One turn sends every row of this set to another row. A few are shown first. Where does it send the rows asked after them?
j269: [  3  13   7   5   3  -5 -12  -6  -3   9  -9 -24]
j129: [ -6  11  -7 -11 -11   5 -16  15   4  -3 -10  14]
j3: [  3   3  14  16 -10   5   0   8 -12  13   4  14]
j682: [ -6 -11  -1   1  -6  15 -22  -7   3  -7 -25  -4]
j17: [  0  16   2  10   0  -9 -13  -7   0   6 -12 -23]
j106: [  3  -6  13  23 -13  -2  -7   4  -3   0  13  -2]
j142: [-15   3 -10  16   5  -8 -10  -8  -1   8  -6 -21]
j918: [  0 -18   0  -7 -17   1 -21   0   8   1 -17  -6]
j207: [  6   5  -5   9   3 -13  -2 -10   3   2  -8 -23]
j578: [ -3   8  -3 -15  -3  14 -16  13  -2   3 -11  13]
j803: [ -3  -1  -1  32   3  14 -12 -11  -6   2  -5   4]
j9: [ -3 -16  -4   1  -3  14 -17  -9   4  -8 -23  -4]
j102: [ -6   0   2   2   4  15 -15  -7  -8  13  -8  24]
j564: [  1  -2 -18  -4  16  -6 -15   3  -3   4 -21   8]
j732: [  1  -3 -19 -10  -2   4  -2   7   6  -7  -9  15]
j42: [  4  -6  14  22 -12  -2  -6   4  -3   0  13  -2]
j150: [ -5   6 -16  -7  -8   2  -9  10   8 -10 -11  15]
j99: [ -9  -5  -8   9   2 -14  -5  -5   0  13   1 -23]
j711: [  0   2  -3 -16   4  16  -7  10  -3  -2  -7  13]
j540: [ -3 -14   7   0 -12   6 -13   1   6 -19 -12  -7]
j880: [  2  11  -5  11  -1 -14  -9  -9   4   4 -12 -22]
j636: [  7 -12  -5  18 -11  -1 -16  -6  -1  26   0   3]
j648: [  3 -21   2  -9 -13   5 -18  -1   5   2 -15  -7]
j306: [ -2   4 -13  -5  14  -4 -22   6  -5   7 -22   8]
j966: [  6  -5  -1 -14   6 -16 -11  17  -3   3  -4   3]
j991: [  1   2  -5  21 -16  -4  -4   1  -3  19  -7  18]
j890: [  8   4  -1   6   9  -6  -1 -12  -2   4  -7 -23]
j766: [  3  -1   2  22 -14  -6   7   5  -4   4   3  16]
j349: [  3 -15  -4  -2  -8  -7  -1  -1   2   8   6  22]
j741: [  2   1  -3 -11   0 -20 -16  19   0   1  -7   3]
j381: [  7  -6   1  14  -6   5   2  -1 -10  23  -2  17]
j807: [  4  -5 -10 -16   2   9   0   9   1  -5  -4  13]
j770: [ -3   8   3  -2  16  -1 -12  13  -8 -15 -10   4]
j755: [ -4  10   4  25  -8   9  -5   1 -10  10  -8  17]
j968: [  6 -12  -5  18 -11  -2 -16  -6  -1  26  -1   3]
j436: [-12   1  -3  11  12   0  -8  -9  -7  13  -4 -22]
j899: [ 3 -2 -2 24 -1  7  8 -4 -9  6 -4 18]
j836: [ -8  -3 -15  11  -4   1  -9 -10   3   2 -10  27]
j372: [-10  -2   0  11   8  -7  -1  -4  -5   3   4 -24]
j756: [-2 -5 11  3  3  9  1 -1 -7 -7  7 21]
j425: [-15   7   2  14   1  -8 -10  -1  -3   4   0 -24]
j604: [  7   6   4   3   9  -3  -7 -10  -4  11  -8 -24]
j801: [-12   8   6  12 -12   0 -10   3   2 -11   1  22]
j293: [ -3 -12  12  -3 -10  10 -15   2   3 -15 -12  -8]
j618: [ -3  -1  -2  32   3  13 -12 -11  -6   2  -5   4]
j375: [ -5   1   8  -2 -16  -3 -18   6  -1  15   1  21]
j790: [ -4   7  -4   2  13  -7 -10  12  -3 -19 -11   5]
j96: [-11   1   1   7   2  -8 -12  -2  -4  18   0 -24]

j918 goes to j682
j880 goes to j17
j755 goes to j3
Now these:
j436 goes to j372
j807 goes to j732
j375 goes to j102
j564 goes to j790

One turn sends every row of this set to another row. A few are shown first. Where does it send the rows asked after them?
j729: [-17  -6 -10  -4  25  -8  -6 -15   9   8 -11 -11  14  -7  -3]
j926: [-12  -8   5   2  22 -12 -11   2  -6 -13  16 -18  12  -7  -6]
j162: [ -6 -11   1   1  -7   5  11  10 -13  20  -3   4  -7  -3  -1]
j247: [  4   3  22  -9  10 -13 -13  13  -6 -16 -10  -9   4  -8  -8]
j286: [-21   0  -9   0  30 -10  -3  -9   7   6  -9 -10  16  -2  -2]
j323: [  7  -4   1   8   3  10   3   4 -14  11  -4  -2 -21  -3   2]
j823: [ -3  -2 -12   7  -6   6   6  15  -1  -1   8  -3 -10  10   6]
j358: [-13 -10  -2   3  -7   1   4  16  -4  20   2   1 -14  -3   6]
j569: [-23  -8   0  -4  26 -11   0 -16  10   8 -13  -7  12  -3   0]
j789: [-16   8  18  -7   1 -13 -13  -1   8   3 -25  -4   6   0  -2]
j44: [  4  -1   4   8   7   9   5   7 -11  11  -4 -11 -19   3  16]
j539: [ -2   6  25  -7  12  -8  -8   9  -9 -21  -6 -15   5  -6  -6]
j972: [-17   6  13  -7   0 -19  -4  -7   3   2 -28  -3   8   0   0]
j78: [-21   6   9 -10   5 -16  -5   1   8   0 -30  -3   5  -3   1]
j122: [ -2  -1  25 -11   8 -15 -12  11  -3 -17 -10 -15   0  -9  -1]
j805: [  8 -14  -6  -1   2  12  17   8  -1  11  -1   2   3   3   7]
j977: [-15 -11   3   2  22  -7  -8   0 -10 -18  12 -11  12 -13  -8]
j220: [  3  -7  -9  11  -5  10   8   1  -5  -4   6   3 -10   5   6]
j635: [  1 -14  -4  -1  11   7  22  15  -2  10  -3  -4  -4   3  13]
j893: [-15  -7  -2  -5  25  -8  -7   0   1 -14  14 -13  10  -9 -13]

j162 goes to j323
j823 goes to j635
j972 goes to j247
Now these:
j122 goes to j926
j789 goes to j539

